The rows of Z fall into 4 groups, and each row is roughly a mix of its group's hidden directions.
Z (128 x 10):
[[-23 -18  28 -52   3   1   4 -44   7  -9]
 [ 39  10  16   3  38 -40  13  34   9  -6]
 [ 20  57 -13  19 -35 -14   5 -26   1  -6]
 [-15  66  -2 -16 -12  17 -10 -16   2 -26]
 [  5  -5  -8   7  -2 -18  74   1  15 -12]
 [  3  12  -9   9 -50   1 -23 -51  20   5]
 [ 30  -3  10  -3 -29  -8 -34  29 -49  -3]
 [-30 -12 -17 -18 -40  26 -27   8 -31  26]
 [-28   3 -30  17  -5  53  -2  12   8  36]
 [  0 -23 -12  10   0  14   2 -67   7 -29]
 [ 15  19 -28  28  13  48 -15 -19 -23 -25]
 [-16  -4  -1  -4 -24  34 -35 -23 -33  38]
 [-27  27  12 -12   9  -8  -6  65 -14   2]
 [-47   5  -8 -49   0  30   9   3  12  21]
 [ 43  13  31  48  10 -14 -25   0   4  10]
 [ -8 -11   4 -20  52  43  -5 -10  24 -24]
 [ -6  30 -28 -34   0 -10  16 -23 -22  46]
 [ -2  26   4 -13   6  59 -29  15 -28  15]
 [-15 -27  23 -32 -44 -30   4  26 -15  -8]
 [ 17 -21  24 -26  19  17  32  46  22   7]
 [-18 -66 -13   3   5  -9  -1   0   3  37]
 [ 11  33 -22 -32  23  -6  45   9  15 -26]
 [-29 -30 -20 -47  24  17  -2   8  28 -16]
 [-28  23   1  42 -51  18   0  16   4  -6]
 [ 15 -31   7  10  47 -11  22  14  42  12]
 [-54  -8 -22 -14  -5 -19 -10  36  30   0]
 [ 19 -35 -22   7   5 -33  27  -5  46  13]
 [  3  37 -11 -38   7 -43  30 -21   2  16]
 [ 19 -36 -35  25  34 -22  -5 -20   1  28]
 [ 24 -14 -26  -5  10  34 -11 -52 -16 -24]
 [  3  24 -37   9  -7  49  -5 -37 -22   0]
 [  7 -19 -15  20   3  -7 -59   6 -16  39]
 [  5  18 -24  42 -14  19 -11  30 -41 -20]
 [ 15  44 -13   7   5  44  16   9  10 -39]
 [-11 -22 -13   1  42 -35   6  29 -29  30]
 [ 12  42  38  -3 -12  23 -10 -36 -19 -24]
 [ 27  25 -20  63  18  10   6  12  -4  -1]
 [  8  -6 -17  14 -11  65   8 -26 -16 -21]
 [ 18  20 -13  23 -13   9  17  10  28 -59]
 [ 18  -5   3 -19  61 -14 -23  31  -8 -13]
 [-14 -24 -12 -28 -38 -23  -6  45 -20 -12]
 [-22 -41   8 -48  -6 -19  11  -5  36  -2]
 [ 50 -37  19  27  20  21   1  15   9  16]
 [-36  -6 -13   7 -50  -9  -3  45  -6   8]
 [ 35  35  -7   2  16  57  13  -3 -10 -10]
 [-10  -7  41 -27  -9  19 -24 -14 -50   7]
 [-13  34 -35 -20 -11 -47 -17 -21  -8 -17]
 [ -6  10  -9   4  27  63  -4 -12  -3  36]
 [-14 -16   2 -28   9 -22 -27  -9  -7 -61]
 [ 18  39 -10 -42  15  38   3  22  15 -17]
 [-60  -2  33 -13 -23  13  -1   2 -27   6]
 [ 19 -17  -2   1  38  11 -19  60  -4   7]
 [ -6   0  -5  -9 -21 -36  50 -39  20   0]
 [-10 -10 -44 -36  40  10  -8  31   5  12]
 [-23 -31  36  14 -16 -36  21  11  33  12]
 [-54   2 -24  -5 -27   8  20  31  24   5]
 [-37  41   9  14 -18  16  20  35  27   7]
 [-34   6  12  -1   1   7 -26 -20 -31  54]
 [-10  45 -10  -2  29  -2  15   0  40  38]
 [-31  40  16  -3   5  40   1   1  12  41]
 [-17  26   9  16  21  37  -4 -32  12  45]
 [  0 -18 -11 -18 -20   2   4 -66  29  -3]
 [  1  24  -7   1  27  31 -16  10 -10  59]
 [  3  62   2 -29  -2 -21  -5  30 -14  11]
 [ 32  -6  25   2 -24  19  32 -39  33  -6]
 [ 30 -20  -4  42  47   8   7  28  -5  12]
 [ -7 -17   9  48  19  31  -3  37 -17 -26]
 [ 18 -40   9  -4 -26 -50  21   1  12  23]
 [ 40  -5 -18  59   7  -6 -18 -11 -17  10]
 [ 25  -4  -2  -3  51 -18 -43  20  -1 -24]
 [ 39   9 -32  17  19  11  53   4  -1  11]
 [  1 -18   7 -51  -5   7   8 -33  32 -34]
 [-32 -31   5   0 -41  -3 -28 -22 -23  30]
 [-14   3   3  19 -62  -3  -3  23 -11 -36]
 [ 31  -5 -19  32  15 -27  23   7  19 -45]
 [ -7  26  22  45 -40  -4  -1 -37  -8   4]
 [  0  -3 -28  24 -20  39 -30 -20 -23 -35]
 [  1  52  15  -4  36 -12   7  38  18   8]
 [ 30   1  45  14  17  -9  38  13  34  11]
 [ 15 -27  48   8  38  29  -2   9  18 -16]
 [-22 -22 -16  33  13 -33 -35  25 -28  10]
 [ 28   9 -21 -28  -5  36 -27  19 -43  -3]
 [-10   7   3 -49   4  48 -12 -33 -14   2]
 [-16 -13   5  14  24   1 -70  14  -5  -5]
 [ 28  22  23  -3  46  12  13 -39  19 -16]
 [-34 -12   4 -11  30  27  -7  30  20  44]
 [ 18 -20   6  -9  11  10  -7 -67  -6 -26]
 [-24  15  28 -21 -35  19 -24  -3  24 -39]
 [ 21   8  -4  28  12  -4  50 -44 -12 -16]
 [-10  -5   2  18 -16 -33  20 -63 -10   5]
 [-11  26 -16  69  -7   5  -2  20  -8   1]
 [  9  19  41  -2  47 -20  18 -13  30  16]
 [ -4 -14  43 -25 -16  -4   1 -56  12   6]
 [ 22  36 -17  -8 -34  46  11 -16  23  -3]
 [ 20 -31   4  38 -32 -21   9 -37  22  14]
 [  7 -37   1   8 -46  -1  12   5 -19 -47]
 [ 39  42  -4  29 -19 -17  29 -20   5  17]
 [-23  -8  25 -27 -22 -47   7  12  10  38]
 [-10 -30 -23  53  -1 -27  -3 -11   8  34]
 [ 31  33   2  -2   0  43  31 -35   1 -14]
 [ 41  11 -26  17 -37   1  -4  -9 -43 -17]
 [ 34 -19  -7  48  15  -2  30 -24 -18  21]
 [-24 -13 -21  18  -5  13 -64  11 -21   0]
 [-18   6   5 -23   4 -19  69 -12   3  -8]
 [-25  33 -11 -10  45  -3 -30   2  27  27]
 [-16  19 -26   4  24  59 -20 -21   0  10]
 [ -8   0 -32  32 -28 -29  20 -39 -10  25]
 [ -2 -14  -6  10  -4  -8  73   0  -3  25]
 [  0 -31  30  -7 -16 -40  29  38  12  10]
 [ 23  11 -14 -18 -24  -6  31 -41 -26 -35]
 [-18 -35 -11  28  11 -48 -17  13 -20  24]
 [-47 -56   3 -19   6   4  -1   7  23   4]
 [-28  14  52   7   9  -9   5  48   5  -7]
 [-21  26 -27  13  20  27 -38   0   2  42]
 [-15 -48   7  11 -40   5  20  39   2 -11]
 [ -6   9  41 -18  36 -22   3  33   5  37]
 [-23 -30  35  31  10 -30   0 -27 -27 -15]
 [-11  18   0 -21  12 -40  35 -33   7 -38]
 [ 15  24   9 -24  30  23  48 -27  16  11]
 [ 44   5  27  32 -10  14  41  -1   6  26]
 [  2 -19  -1 -17  15 -36  26  42  42   1]
 [-27   3  16 -26  32  -4 -49  10 -33   5]
 [-43 -12 -17  20 -13 -54  19  -4 -13  -3]
 [  8  16  14 -34  -2 -20  15  57   2 -28]
 [ -9   6  28 -60  14  26  -8 -27  -9   8]
 [-23  36 -37  34 -11  16  -6   9  37  10]
 [ 11   4  -9 -11 -26 -17  31 -22   1 -60]
 [  9   9  23  29  37  -1 -47  13  10  30]]

Which two rows in each list fit none of the groups? Every other row fits one group, some only roughly. Give them in the order they come.
  q672: [ -3  -8 -52   2   4  45 -17 -23 -17  20]
  q860: [-26   1  -2  22  33  45 -28  15  29  15]
  q551: [-44 -18  29   1 -29 -13  -4 -33  11  32]
  q689: [ 11  29  -6 -18  -8  43 -33  32  20 -25]
  q95: [-35 -18 -33  36 -30 -13  22  -1  27 -14]
  q917: [ 12  -6  13  19 -17  -5 -31 -46 -38 -26]
  q779: [  6  10 -19   3   8  38 -14 -16 -31  54]
  q149: [27 10 28 10 17 -3 26  7  6 60]
  q153: [  8  -3 -29 -14  41   9   6  56   8 -13]
  q901: [ 12  -6  11 -30 -37   4 -12  -1 -25 -55]
  q720: [ 50  18  17  33  19  -2 -26   9 -23  23]
  q974: [ 14  16   2  36  53  26 -11  12 -16  26]
  q910: [ 41  30 -15  14  53  -2   5  18   6  10]
  q667: [-17   2   2  55 -19  28  11  39   2  17]

q917 q667
  q53: [  8 -15  32  26 -10 -37  -9  43  17  24]
  q843: [ -1  48  18  32 -39  -1  -1  14 -31  -9]
  q72: [-16 -27  13   8  21   4 -53  10 -32  28]
  q220: [ 13 -46   2 -29 -10 -33  16 -14  39   1]
  q867: [-47  -7  26 -50  17 -13   1  20  -8  -5]
  q654: [-13   2  -8 -28  43 -17  11  19  45  26]
  q260: [-35 -49   5   5 -12 -30  -9 -26 -31   0]
  q945: [ 35 -20  36  50  -9   3  -6  20  15 -11]
  q152: [ 15  69  10  22 -20 -12  -1  12 -12   0]
  q143: [ 30  -5  40  19  39   7 -41  -8  -2  -7]
  q577: [ 30  35  -4  38 -25  39  15  -3 -19   5]
  q66: [-19  34  24  33   7 -27  19  18  39  13]
  q531: [  4 -38  24  20 -24   9  22  41   0  33]

q260 q577
  q280: [ 18 -12 -10  -6 -23  -6 -26 -27 -60 -14]
  q979: [-22  21 -18 -47   0 -13  45  -4   5  25]
  q637: [ 41  11 -27  11  45  -4  -9   2 -12  38]
  q527: [-15   3  26 -35  25  45  -9  -2   9 -37]
  q236: [-28  26 -39  35 -32  -9  23  -1  -9 -19]
  q515: [-10 -27  11  35  -2  -9 -31 -31 -37  29]
  q302: [  9  12  19  -8 -37 -27 -42 -40 -11 -11]
  q10: [  0 -26  47 -15  -5   3 -50 -24   9  -3]
  q609: [  5  15  30 -32 -14   6 -38  46 -19   3]
  q647: [-18  33   8  19  33   4  21  -9  41  34]
  q630: [-54  -5  11  -4 -33  17 -13   9  -3 -40]
  q314: [  1   7  52 -10  -3  28 -15 -26   3 -42]
  q521: [21 13 14  0 61  8  0 -2 11 41]
  q735: [ -7 -26  40  41 -25  36   0   6 -12 -12]

q302 q609
  q122: [ 32  -9 -34  15 -11 -10  48  13  20  28]
  q69: [ 22  28  29   1  13   6  23 -27  17 -50]
  q309: [ -8 -14  -2 -14 -29  28 -46  14 -35 -27]
  q126: [ -4  12   3  16  47  16 -47  36   6   2]
  q796: [ 30  30   9  19  -1 -27 -28 -27  -9 -42]
  q373: [-25   6 -17 -37 -36 -29  17 -16  34  13]
  q658: [-14  28  -1  11 -21 -11 -27  -6 -47  41]
  q30: [ 17   9 -37  -5  55  15  24   3  21  18]
  q510: [  1  -3  -3 -60 -26 -39   1  11 -17  12]
  q644: [  4 -60 -14   1 -36 -13   9  21  -7 -22]

q309 q126
  q117: [ 18  24  29 -21 -16   5  23 -39 -30 -30]
  q482: [-46 -19  -9  12 -19 -22  20   4 -27  40]
  q157: [ 23 -18  30  17  24  22 -45   1 -31  18]
  q108: [ 14 -11  21  35  16  19 -39  -1  11 -46]
  q396: [  6  -7  14  42 -23  13  43 -41  -8  -1]
  q187: [-16  -8 -14 -40 -10 -14  21 -15   0 -57]
  q697: [-35 -17  -6 -30 -18  19  31 -46 -13  -3]
  q978: [-11   8   1  12  19 -32 -62  -4   4 -27]
  q764: [  4 -16  43  -3  31 -32 -31  19  15 -26]
  q102: [ 22 -29  40   4   6  30 -43   0  -4  24]

q117 q697
  q715: [  1 -52  14 -21  32   5  12  26  26 -21]
  q842: [ -5  57 -26  -7  -1 -22  32 -11  27   3]
  q104: [ -5  25 -13  -4 -41  20  12   7  44 -36]
  q255: [ 16 -12  33  61  20   1   6  15 -14  18]
  q211: [-10 -57 -27 -20  10 -19  -5 -36  -4  12]
  q295: [-19   1 -16  -2   6  20  -9 -19  18 -68]
  q384: [  3 -24  12   6  55 -30   1  14  27 -28]
  q587: [-35 -13 -35 -30   1  32 -10   9 -22  33]
  q89: [  6 -10  41   3 -20 -24 -35 -25 -34  23]
  q832: [-17  35  28   0  23  -5  39  10  43   2]
  q864: [-34  24  24  40 -22  18  16 -12  34   2]
  q420: [-19 -23  42  22  -3 -36 -35   5 -11  23]
  q613: [-41   1 -30  12 -10 -46 -33  13 -14   5]
  q844: [  4 -30  24  14   9  10 -54   2 -24 -31]

q384 q420
  q132: [ -5 -15  41  24  11  27 -35 -14 -40   1]
  q540: [ 13  -5 -17  12  29 -31  12  53  15  28]
  q687: [-10 -12   9 -24 -50   6  -4 -19 -14 -48]
  q215: [ 13  -9   8 -36  -9 -11 -25 -39  -2 -49]
  q805: [-12 -27  31 -10  22 -36 -15 -45 -17   4]
  q273: [  5 -12  13  16  26  46 -50 -11 -19  -5]
  q539: [ -4 -31 -14 -42 -35 -16  33  18   7 -21]
  q43: [-41  -2  -7 -49 -38  23   0  11  -3  -9]
  q579: [-16 -31 -25  41 -42  -8 -22  -2 -15  15]
  q814: [  6 -27   8  -8   8  55 -18 -16 -40 -13]
  q487: [  9  16  13  14 -29   4 -18 -57 -29  18]
  q163: [ -3 -36 -38 -14   5  37 -11 -42   7 -11]

q215 q539
  q744: [ -7   7 -20  -3  23  17  10  25  42 -51]
  q135: [-30  -6  -8 -15   1  42 -35  31  32 -11]
  q320: [-14   0 -25 -16  23  21 -46 -30 -33 -15]
  q682: [ -6  15 -47  25  32 -22 -31  17  16  14]
  q208: [-31   0 -18 -14  54  34 -12  12  22  -5]
  q100: [-32  30  -5  19 -51 -13 -12 -29 -14  10]
  q48: [ 21   7  33  17  -1 -55  12  24  25  13]
  q903: [ -3 -30 -36 -36  -6  37 -12 -27 -20 -14]
  q666: [ 13  10 -30  21 -46 -32   4 -37  11   5]
  q968: [ -1  19  14   5  11  51  49   4 -21 -13]
  q615: [-27 -14  29   7  22  44 -22 -14 -35  15]
  q862: [ 26  23 -11  26 -24  55  22   6   9 -12]
  q237: [-27  -2   5   3 -33 -41 -11 -49  -4  15]
  q749: [ 12 -15   0  38 -35  12 -34 -40  -1  21]
  q537: [ 37  -9  22 -16  20  -9  17  51 -23 -17]

q135 q682
  q90: [ 37  -9 -11 -33  47  20   1 -12  26 -17]
  q254: [-13 -46  26 -47   6 -18  14  18  -7 -16]
  q559: [-20 -21 -12 -15 -10 -15 -21  34 -22  53]
  q250: [ 21  45 -47 -12  -2  14  33  -4  15   0]
  q282: [  4 -26  10  33   4   7  -1  52 -41  -6]
  q62: [ 17  14 -16   6  -5  41   3 -25 -35  46]
  q372: [ 26 -26   9 -19  24  42 -46   9  -2  -1]
  q148: [ 39  12 -10 -23  44  -4 -44   5  -2   5]
  q636: [ 10   0   1  65 -29 -26   0  12   3 -17]
  q977: [  9  16  26  18 -53 -24   3 -34 -19  11]
  q745: [ 41  37  10  -6   3  14 -21 -14 -48  -3]
  q112: [-11  53  32  26 -18 -15  -1  30 -15   3]
  q460: [ -7 -19 -10  -7  -4  41   3 -21  -2 -60]
  q663: [-46 -34 -21  22  14 -29 -30   7  -1  11]
  q584: [14 58 -2 24 42 18 -4  5  0 -3]

q372 q663
